Rotation paths and how fast each direction turns (deg/step)
Each turn is a multiple of 5 degrees from 10 to 175, or 0.
Each row of a path follows its step; steps can be skipped.
path 1
step 0: [-1.45, -3.27, -2.19, -1.19, -1.33,  0.68, -1.06,  0.52, -0.30,  1.75,
  1.80, -0.82,  0.24, -0.19,  0.58,  0.15,  1.73,  1.69,  0.66,  0.61,
  0.76,  1.95, -2.24,  0.91, -0.06,  0.19]
step 1: [-1.36, -1.37, -0.95, -2.61, -3.21,  0.61, -1.21,  1.32,  0.90,  1.59,
  1.45, -1.96, -0.31, -0.02, -1.38,  0.62,  0.82, -1.12, -0.19,  2.06,
  0.14, -0.01, -0.25, -0.47,  1.61,  0.41]
step 2: [ 0.12, -1.31, -3.38, -1.25, -2.26,  0.01, -0.44,  0.29,  0.09,  1.68,
 -2.39, -0.86, -1.34, -0.20, -2.11, -1.21,  0.13, -0.05, -0.07,  0.86,
  0.93,  1.88, -1.41, -0.21,  1.81,  0.63]
step 3: [-0.79, -1.51, -2.20, -0.52, -3.37, -0.42, -2.14,  0.53,  0.16,  0.73,
 -1.55, -0.55, -0.65,  0.19, -1.87, -0.22,  0.60,  3.03, -0.72,  0.38,
 -1.26, -0.72,  0.20,  0.46, -0.31,  1.30]
step 4: [ 0.49, -0.48, -2.26, -1.84, -3.75,  0.71, -0.74, -0.96,  0.16, -0.59,
 -1.48, -0.75, -2.20, -0.12,  0.13, -0.62, -0.77, -0.08, -0.16,  1.21,
 -0.34, -3.33, -0.31, -1.04,  0.31,  0.35]
step 5: [ 1.12, -1.46, -1.31,  1.34, -2.37,  1.14, -0.17, -0.40, -0.82, -2.27,
 -1.97, -1.25, -2.79, -0.59, -0.96, -1.68,  1.66,  0.44,  0.56, -0.27,
 -0.98, -0.71, -1.73,  0.14, -0.53,  1.05]
step 6: [ 0.06, -0.34,  0.05, -0.29, -2.72,  1.09, -1.81, -1.34,  0.50, -1.83,
  0.62, -0.54, -1.55, -1.06, -0.28, -1.70, -0.29, -0.12, -1.83,  0.31,
 -2.65, -0.34, -0.83, -0.15, -2.85,  1.72]
step 7: [ 1.25,  1.59,  0.82, -2.03, -1.41,  1.39, -0.43, -1.95, -0.74, -2.26,
 -0.32, -1.55, -1.71,  0.90, -1.20, -1.06, -1.23, -0.48, -0.76, -0.04,
 -0.56, -0.26, -3.61, -0.18, -0.99, -0.39]
step 8: [-0.23, -1.05,  1.05,  0.15, -0.76,  0.43, -1.13, -2.05, -1.92,  0.06,
  0.55, -0.48, -3.25,  1.44,  0.30, -0.91, -0.28,  0.63, -0.10, -1.79,
 -2.21,  1.64, -2.79,  1.23, -0.99, -0.39]
step 9: [-0.92,  0.05,  1.86, -0.68, -2.41,  0.55, -0.65, -1.08,  0.02,  0.23,
  1.05, -2.16, -0.23,  2.54,  0.20, -0.63, -0.88, -1.81, -1.36, -1.31,
 -3.28,  0.41, -0.61, -0.48,  0.00, -0.99]
Directions:
[ 0.07, -0.76,  0.11,  0.64, -0.21, -0.24, -0.73, -0.41,  0.17, -0.80,
 -1.32,  0.29,  0.11, -0.55, -0.33, -0.24, -0.54,  0.22, -0.15,  0.71,
  0.60, -1.05,  0.66,  0.39,  0.81,  0.89]
35
[-0.52, -0.59,  1.07, -0.34,  0.13, -1.24, -0.36, -0.67,  0.78, -0.58,
  0.41, -0.62, -0.09, -0.41,  0.10,  0.35, -0.33, -0.44,  0.37,  0.48,
  0.55,  0.87, -1.12,  0.48, -0.29, -0.11]
45
path 2
step 0: [-0.69, -1.76,  1.77,  1.36, -0.47, -0.75,  2.02, -0.82, -1.72,  0.20,
  0.24,  3.16, -1.92,  1.01,  0.74,  1.99, -1.11,  1.05,  0.26,  1.29,
  0.60, -0.28, -1.71, -2.67, -0.36, -0.53]
step 1: [-1.28,  1.79,  0.09, -0.73,  0.52, -0.36,  0.80, -0.82,  2.88,  2.61,
  1.15, -0.19,  1.49,  0.08, -1.08,  1.60, -2.07, -1.41, -0.61, -0.92,
  0.81,  0.96,  2.21, -0.58,  2.02, -1.92]
step 2: [ 1.03, -0.61, -0.12,  4.21,  0.84, -0.89,  0.75, -2.46,  0.20, -1.46,
 -0.25,  0.65,  0.34,  1.04, -0.34, -0.51, -0.73, -1.39, -0.98, -1.03,
 -1.93, -1.48, -1.52, -2.55, -0.22,  0.68]
step 3: [ 1.97,  0.77,  0.52, -1.52,  1.67, -0.68, -1.05,  1.57,  0.76, -0.03,
  2.88,  1.82,  0.70,  1.37, -0.71,  0.12,  0.95, -1.60, -0.78,  0.63,
  1.63,  2.78,  0.64, -1.27,  2.11, -0.18]
step 4: [-1.18, -1.33, -0.59,  1.09, -1.36, -0.72, -1.87, -0.97, -0.43,  1.93,
  0.49, -2.18, -1.20, -0.18, -1.54, -0.70,  1.51, -3.21, -0.20, -1.67,
 -0.34, -0.55, -1.57, -1.93, -1.61,  0.33]
step 5: [ 0.07, -1.18,  0.30,  0.14, -0.13, -2.39,  0.62,  4.17, -1.79, -0.31,
  0.85,  1.05, -0.30, -0.11,  0.55,  0.52, -1.16,  1.54, -2.68, -0.18,
  1.19,  0.84, -0.22, -2.40,  0.81, -0.28]
step 6: [-2.28, -1.35,  0.53,  0.06, -1.58,  1.62, -0.33, -1.90,  0.86,  4.20,
  1.45,  0.18, -1.43,  0.26, -0.18,  0.93, -1.37, -0.44,  1.65,  0.63,
  0.62, -0.63,  0.43, -1.83,  1.61,  0.92]
step 7: [-0.73,  2.26,  0.27,  1.85,  1.24, -1.84,  2.29,  1.11,  0.86, -0.21,
  0.77, -1.43,  1.08,  0.45,  1.34,  0.23, -1.59,  0.44, -2.13, -2.40,
 -1.90, -1.13,  1.19, -2.06,  0.14,  0.19]
step 8: [ 2.70, -1.45,  1.33,  0.49,  0.65,  1.03,  0.49, -1.17,  0.05,  0.00,
  2.29,  2.41,  0.15, -0.10,  0.25, -0.89, -1.50, -1.63,  2.37,  0.72,
 -0.87,  0.90, -0.89, -2.19,  1.70,  1.32]
step 9: [-1.44,  1.97,  1.23, -1.50,  1.14, -1.06, -1.11,  0.66, -0.14,  0.36,
  1.70, -1.20, -0.42,  1.80, -0.17, -0.81,  1.67, -2.87, -0.47, -3.12,
 -0.95,  0.17,  1.45, -1.12, -0.19, -1.90]
Directions:
[-0.25,  0.39,  0.43,  0.02,  1.05,  0.38, -0.82, -0.54, -0.07, -0.65,
  0.26, -1.19, -0.58,  0.00, -0.13,  0.02, -1.16,  0.72,  0.20, -0.28,
  0.83,  0.76, -0.83, -0.54, -0.14, -0.10]
0
[ 0.18,  0.85, -0.40, -0.37, -1.22,  0.53, -0.03, -1.02, -0.26, -0.38,
  0.52, -0.52, -0.08, -0.44,  0.55,  0.56,  0.46, -0.45, -0.06, -0.48,
  1.02, -0.08,  1.25, -0.58, -0.34, -0.07]
135
[ 0.11,  0.06, -0.05,  0.11,  0.37, -0.61,  0.17, -1.40, -0.03, -0.37,
 -0.60,  0.71,  0.34,  0.20, -0.73,  0.65,  0.09, -0.61, -0.61,  0.49,
  0.32,  0.53, -0.31,  0.45, -0.35, -1.65]
35
[-0.27, -0.15, -0.37, -0.42,  0.66, -0.02, -0.09, -0.83, -0.75,  0.13,
  0.77,  0.75, -1.27,  1.03,  0.48, -0.48,  0.56,  0.50, -0.46, -0.15,
  0.38, -0.45,  0.17,  0.61,  1.08,  0.10]
125
[-0.34,  0.91,  0.78, -0.61,  0.58, -0.08, -0.08,  1.00, -0.28, -0.09,
  0.52,  0.19,  1.30,  0.55, -0.54, -0.12,  0.12,  0.73, -1.05, -0.50,
  0.44, -0.26,  0.82,  0.16, -0.39, -0.36]
175
[ 1.33,  0.83,  0.35, -0.40, -0.46,  0.15, -0.78,  0.15,  0.10,  1.52,
 -0.13,  0.54, -0.38,  0.63, -0.61,  0.35, -0.20,  0.46,  1.09,  0.22,
  0.24,  0.38,  0.14,  0.00,  0.18, -0.36]
140
path 3
step 0: [ 0.03, -0.17,  1.90,  1.72,  0.27,  1.47, -2.95, -1.37,  2.43, -0.10,
 -1.26, -1.50, -1.37, -0.12,  0.89,  0.04,  1.30,  1.25,  0.99, -2.09,
  1.84,  0.05,  0.29, -0.35, -0.53,  1.72]
step 1: [ 0.33, -0.17, -2.15,  0.86, -2.25,  1.00,  1.48,  2.42,  1.43,  1.46,
 -0.90, -2.03, -0.82, -0.45, -2.07,  0.58,  0.06,  2.44,  1.90, -0.84,
 -0.19, -0.17, -0.44, -1.07, -0.39, -0.74]
step 2: [ 0.97,  2.10, -1.71, -2.50, -0.40,  2.13,  0.92,  0.13,  1.21, -1.18,
 -1.44,  0.56,  0.08,  2.05, -0.75,  1.16, -1.90, -2.03,  0.12, -1.47,
  1.89, -0.53,  0.98,  0.94, -0.20, -0.79]
step 3: [ 0.21,  1.46,  2.82,  0.35, -0.21, -0.54, -0.05,  0.09, -0.95,  0.48,
 -1.67,  0.00, -0.03,  1.46, -0.11,  0.83, -0.36,  2.09,  0.60,  0.28,
  0.22,  1.45,  1.42,  4.23,  0.07, -1.08]
step 4: [ 0.22,  2.25,  0.10,  0.49,  0.42, -0.38, -1.72, -1.74,  1.74,  2.17,
  1.94,  1.08, -2.00,  1.38,  0.57,  1.30,  1.22,  2.06,  0.92, -0.70,
  1.02,  0.66, -1.89, -0.54,  1.29,  0.05]
step 5: [ 0.52,  0.00, -0.31,  2.80, -2.17,  1.98,  0.32,  0.09, -0.02,  2.17,
 -0.38, -2.55, -1.32,  0.53,  0.47, -0.18, -1.57, -2.15,  1.51,  0.25,
 -0.28, -0.94, -2.34,  0.36,  0.38, -0.15]
step 6: [ 1.11, -1.94, -1.05, -1.35, -2.33,  0.82,  1.13, -1.55,  1.01, -0.14,
  0.08,  0.65, -0.27, -0.09, -2.85,  0.98,  1.38, -0.93,  0.58, -0.27,
  1.87, -1.57,  0.75,  2.73,  1.12,  0.36]
step 7: [-2.54,  0.71, -0.39, -0.02,  0.89, -2.13,  0.28, -0.88, -2.89,  0.60,
 -1.87,  0.28, -0.31,  1.01, -0.80,  0.88, -0.33,  0.06,  2.45, -1.38,
  2.63,  0.20,  0.98,  0.83,  0.64, -1.52]
step 8: [-0.22,  0.52,  0.26,  0.43,  0.81,  0.68, -4.61,  0.77,  1.37,  0.93,
  0.40, -0.45, -1.41,  0.70, -0.01, -0.28,  0.17, -0.34,  2.03,  1.19,
  2.06,  1.89,  1.09,  0.65, -0.58,  1.22]
step 9: [ 0.78, -0.44, -1.15,  1.12,  0.61,  1.65, -0.23,  0.97,  0.71,  0.77,
 -1.38, -2.44, -0.20, -1.79, -1.40,  0.79, -1.26,  2.57,  1.10, -1.26,
  0.17, -0.34, -2.55,  0.81,  1.70,  1.99]
Directions:
[ 0.42, -0.07,  1.40, -1.26, -0.31, -1.10, -0.16, -0.48, -0.52, -0.59,
 -1.30,  0.50, -0.08,  0.13, -0.07,  0.15,  0.36,  0.01, -0.02, -0.02,
  0.23, -0.81, -0.47,  0.29, -0.21, -0.26]
95
[ 0.43, -0.41, -0.10,  1.29,  0.29, -1.07, -0.68,  0.66,  0.50, -0.36,
  0.01,  0.46, -0.93,  0.55,  0.64, -0.39, -0.11,  0.53,  0.03, -0.20,
  0.06,  0.00, -1.17,  0.16, -0.48,  0.83]
85
[-0.47, -0.96, -0.34, -0.21,  1.00, -0.16, -0.93,  0.06, -1.14, -0.22,
  0.15, -0.50, -0.05, -0.78, -1.15,  0.39,  0.00, -0.41,  0.47,  0.40,
  0.54, -0.20, -0.12, -0.24, -0.28,  1.10]
35
[-0.42, -0.33,  0.51,  0.12,  0.24,  0.23,  0.41,  1.36, -0.85,  0.87,
 -0.37, -0.50, -0.64, -0.31,  1.05,  0.74,  0.73, -0.68, -0.47, -0.94,
 -0.17, -0.06,  0.16,  0.47, -0.22, -0.07]
160
[ 0.33, -0.63, -0.07, -0.06, -0.39, -0.19,  0.45, -0.26,  0.06,  0.08,
  0.05, -0.51,  0.32, -0.63, -0.49, -0.29,  1.22,  1.50, -0.88, -0.13,
  0.11,  0.68,  0.06,  1.18,  0.45,  0.68]
130
path 4
step 0: [-1.71, -0.31, -1.68,  1.71, -1.55,  3.63, -0.39, -0.42, -2.60, -0.35,
 -1.24,  0.37, -1.74,  1.20,  0.17, -2.20,  0.01, -1.10,  1.25,  1.48,
 -0.31,  0.37, -1.41,  1.21,  0.24, -0.01]
step 1: [ 0.88,  3.19, -0.07,  0.16, -3.15,  1.21,  0.59, -1.07, -2.58, -0.62,
 -1.03,  1.02, -0.28,  2.04,  0.98,  0.85, -1.14, -1.10,  0.77,  1.09,
 -1.32,  0.86,  0.51, -0.50,  1.36,  2.02]
step 2: [ 1.12,  1.79,  1.16, -0.60, -0.53,  1.26,  0.05, -0.35, -0.35, -0.15,
 -0.73, -1.94, -0.56,  0.52, -1.14,  0.61, -2.52, -2.96, -1.15, -2.49,
 -0.83,  2.09, -2.08,  0.26,  1.30,  1.94]
step 3: [ 1.22, -1.19,  0.12, -0.36, -1.49,  1.52,  1.27,  0.52,  0.29, -0.40,
  0.40, -1.64, -3.25, -1.06, -0.05,  3.12, -1.08, -2.59,  0.92, -1.07,
 -0.97,  0.84, -0.86,  1.57, -0.89, -1.09]
step 4: [-0.87,  0.16, -1.63, -0.35, -1.50, -1.37,  0.85,  1.02,  1.47, -0.57,
  1.33, -0.78, -3.19,  0.67, -0.81,  1.34,  0.39, -1.93,  1.96,  1.81,
  0.73,  2.70,  0.68, -0.35, -1.28,  1.83]
step 5: [-2.70, -0.47, -2.48, -0.77, -0.04,  0.97, -0.24, -0.53,  0.66, -0.11,
 -1.78, -1.67, -2.09,  1.50, -0.34, -2.81, -1.05, -1.66,  1.48,  0.95,
 -0.70,  1.78, -0.21, -2.12, -0.39, -0.40]
step 6: [ 0.55, -0.08, -0.48, -0.84, -0.18, -0.35,  1.22, -0.76, -2.87, -0.32,
 -1.83,  1.23, -0.03,  1.21,  0.60, -0.60, -3.09, -1.79,  3.23,  0.97,
 -1.53,  1.15,  0.88, -0.81,  0.71, -1.47]
step 7: [ 0.45,  0.03,  1.84, -0.16,  0.45, -0.53, -0.33,  1.92, -1.85, -0.10,
  0.45,  0.95, -0.09,  1.31, -1.42, -1.47, -1.69, -2.93,  1.28, -0.28,
 -0.93,  2.29, -0.76,  2.18,  2.83,  1.67]
step 8: [ 0.13,  0.11,  0.83,  0.46, -1.10,  3.78, -0.04,  3.36, -1.31,  0.07,
  0.10, -1.17, -1.78,  0.96,  1.20, -0.30,  0.86, -2.76,  0.49, -0.16,
 -0.40,  0.33, -0.74,  1.66,  0.78, -0.95]
step 9: [ 1.17,  2.41, -2.34,  0.09, -1.62,  2.34,  1.60,  2.28, -0.39, -1.96,
 -0.17,  0.10, -0.69,  0.04,  1.37,  2.07,  0.42, -1.87,  0.82,  1.14,
  0.74,  1.32,  0.51, -1.34,  0.03,  2.10]
Directions:
[-0.87, -1.20,  0.08,  0.01,  0.07, -0.06,  0.76, -0.44,  0.50, -0.73,
 -0.64,  0.46,  0.24,  0.23,  0.16, -0.46, -0.39,  0.55,  0.13,  0.66,
  0.39,  0.85,  0.02, -0.05, -1.59,  0.29]
60
[ 0.20,  0.06,  0.20,  1.60, -1.35, -0.16,  0.38, -0.98,  0.04, -0.52,
 -0.05, -0.07, -0.33, -0.23, -0.41,  0.57,  0.14,  0.04, -1.22, -0.24,
  0.10,  0.41, -0.67, -0.57,  0.21, -0.23]
40
[ 0.48, -0.35,  0.70, -0.22,  1.00, -0.73,  1.15, -0.20, -1.09, -0.22,
  0.84, -0.52, -0.22, -0.81,  0.24, -0.18, -0.59,  0.42, -0.21, -0.41,
 -0.87,  0.49, -0.66,  0.42,  0.04,  0.02]
85
[-0.07, -1.15,  1.02,  0.40,  0.39, -0.41, -0.42,  0.29, -0.06,  0.29,
 -0.38,  0.60, -0.28, -0.39, -1.12,  0.93, -0.06, -1.16, -0.16, -0.08,
  0.22, -0.47,  0.18,  1.16, -0.26, -0.04]
85
[-0.20, -0.06, -0.84,  0.38, -0.04, -1.31,  0.52,  0.89,  0.43, -0.50,
  0.12, -0.09,  0.17,  0.62, -0.13, -0.76, -0.41, -0.58, -0.54, -0.17,
 -0.27,  0.11,  0.81,  0.32,  0.27, -1.50]
40
[-0.12,  0.29,  1.45, -0.24, -1.13,  0.53,  0.43,  0.33,  0.02,  0.02,
  0.24,  0.69,  0.62,  0.68,  0.77, -0.68, -0.96, -0.13, -0.33, -0.84,
  0.34, -0.40, -0.02,  0.67,  0.24,  0.26]
60
path 5
step 0: [ 0.87,  4.08, -2.31,  1.94, -1.68, -0.19,  2.65, -0.18, -1.53,  0.80,
 -0.92,  0.10, -1.96,  1.24, -2.35, -1.45,  1.19,  1.95,  0.67, -0.49,
 -0.17, -1.54,  0.81,  1.55, -0.39,  0.71]
step 1: [ 0.16, -2.80, -1.43, -0.97,  1.18,  2.34,  0.43, -1.43, -0.42, -0.55,
  0.86,  1.08, -0.32,  0.38,  0.06,  0.81, -3.49,  1.86, -3.40,  1.39,
 -1.38,  0.57,  0.63, -0.10,  2.95,  0.69]
step 2: [ 3.82,  1.51,  0.20, -0.33,  1.24,  0.87, -1.84,  2.37,  1.52, -0.78,
 -2.26,  1.60,  1.63,  1.24, -1.09,  1.27,  2.34, -2.25, -0.30, -0.09,
 -1.22,  0.12,  1.70,  0.65, -1.42, -0.18]
step 3: [-1.85,  3.67, -2.90,  0.49, -0.99, -2.36, -1.35, -2.41, -1.35, -0.07,
  1.79, -0.04,  0.04,  0.39, -0.79, -0.47,  0.09,  2.68,  0.56,  0.21,
 -1.33,  0.07,  2.60,  0.08,  1.10,  0.87]
step 4: [ 1.26, -1.44, -1.78,  0.24,  1.09,  2.92,  2.33, -2.36,  0.61,  0.13,
 -0.12,  2.80, -1.97,  1.72, -1.89, -0.57, -0.88, -1.03, -2.97, -0.01,
  1.23,  2.05, -1.03, -0.46, -0.13, -1.15]
step 5: [ 0.69,  1.16, -0.65, -0.39,  1.44,  1.03, -1.55,  3.93,  0.26,  0.41,
 -2.06, -0.71,  0.75, -0.47, -1.49, -0.30,  0.22,  0.07, -0.66,  1.66,
 -2.53, -1.64,  2.12,  3.26,  1.60, -1.00]
step 6: [ 3.12,  1.73, -1.89,  1.03, -1.78, -1.01,  0.47, -1.46, -0.90, -2.11,
  2.23,  0.59,  0.17,  0.91,  0.85,  0.25, -0.21,  1.45, -1.34,  0.51,
  0.05, -0.81,  2.98, -3.14, -0.29,  1.68]
step 7: [-1.69,  0.14,  0.16, -0.31,  1.19,  1.18, -0.13, -2.56,  0.80,  0.65,
 -2.57,  2.47,  0.29,  2.84, -2.10,  1.30,  0.11,  1.25, -2.19, -1.43,
 -1.67,  2.30, -0.80,  2.20, -0.66,  0.58]
step 8: [ 1.81,  0.60, -4.79, -1.52,  2.50,  1.44, -1.41,  0.72, -0.23,  0.88,
  1.23, -0.55,  0.19, -1.52, -0.97, -0.74,  0.97, -1.93,  1.27,  1.42,
 -0.55, -0.15,  1.51,  0.82,  2.12, -1.23]
step 9: [ 1.46,  2.54,  1.32,  2.51, -2.35, -1.61,  0.50,  0.62, -0.18, -0.98,
 -0.10,  3.14, -2.70,  0.42, -1.66, -0.54, -0.59,  1.33, -2.46,  1.90,
  0.35, -0.58,  2.18, -0.80,  0.61, -0.06]
Directions:
[ 0.27,  0.11,  0.63,  0.83,  1.02, -0.64, -0.60, -0.04,  0.07,  0.34,
  0.16,  0.37,  0.12, -1.13, -0.07,  0.31, -0.34, -0.63, -0.08,  0.72,
  0.17, -0.94,  1.13,  0.04, -1.02,  0.44]
110
[ 0.55,  0.00,  1.04,  0.27,  0.31, -0.20, -0.13,  0.02,  0.22, -0.10,
 -0.52,  0.00,  0.46, -0.51, -1.04,  0.13, -0.11,  0.37, -1.29, -0.40,
  0.58,  1.16, -0.43, -1.05, -0.08, -0.82]
140
[-0.16, -0.85, -0.88, -0.36,  0.79, -0.23, -0.04, -0.23, -0.28,  0.03,
  1.18, -1.19,  0.47,  0.27,  0.43,  0.06, -0.10, -0.09, -0.40,  0.37,
  0.85,  0.37,  0.98, -0.87,  0.65, -0.16]
155
[-1.01,  0.11,  0.06, -0.17,  0.42,  1.04,  0.51, -0.76,  0.82,  0.23,
  0.16, -0.23, -0.59, -0.25,  0.41,  1.09, -0.11, -0.52, -1.47, -0.59,
 -0.13, -0.59, -0.41,  0.09, -0.03,  0.25]
120
[ 0.66,  0.01,  0.87, -0.17, -0.49,  0.63,  0.00,  1.01,  0.06, -0.72,
 -0.01, -0.36,  0.96,  0.63,  0.76,  0.80, -1.08,  0.38, -0.20, -0.34,
 -0.50, -0.10,  0.65, -0.26, -0.12,  0.90]
85
[ 0.78, -0.46, -0.05, -0.08,  0.43, -0.77, -0.14, -0.52, -0.53,  0.09,
 -0.49,  0.02,  0.36,  0.07, -0.18,  1.40,  0.93,  0.22,  0.05,  0.35,
 -0.16, -0.34, -0.97, -0.10,  0.94,  1.25]
70
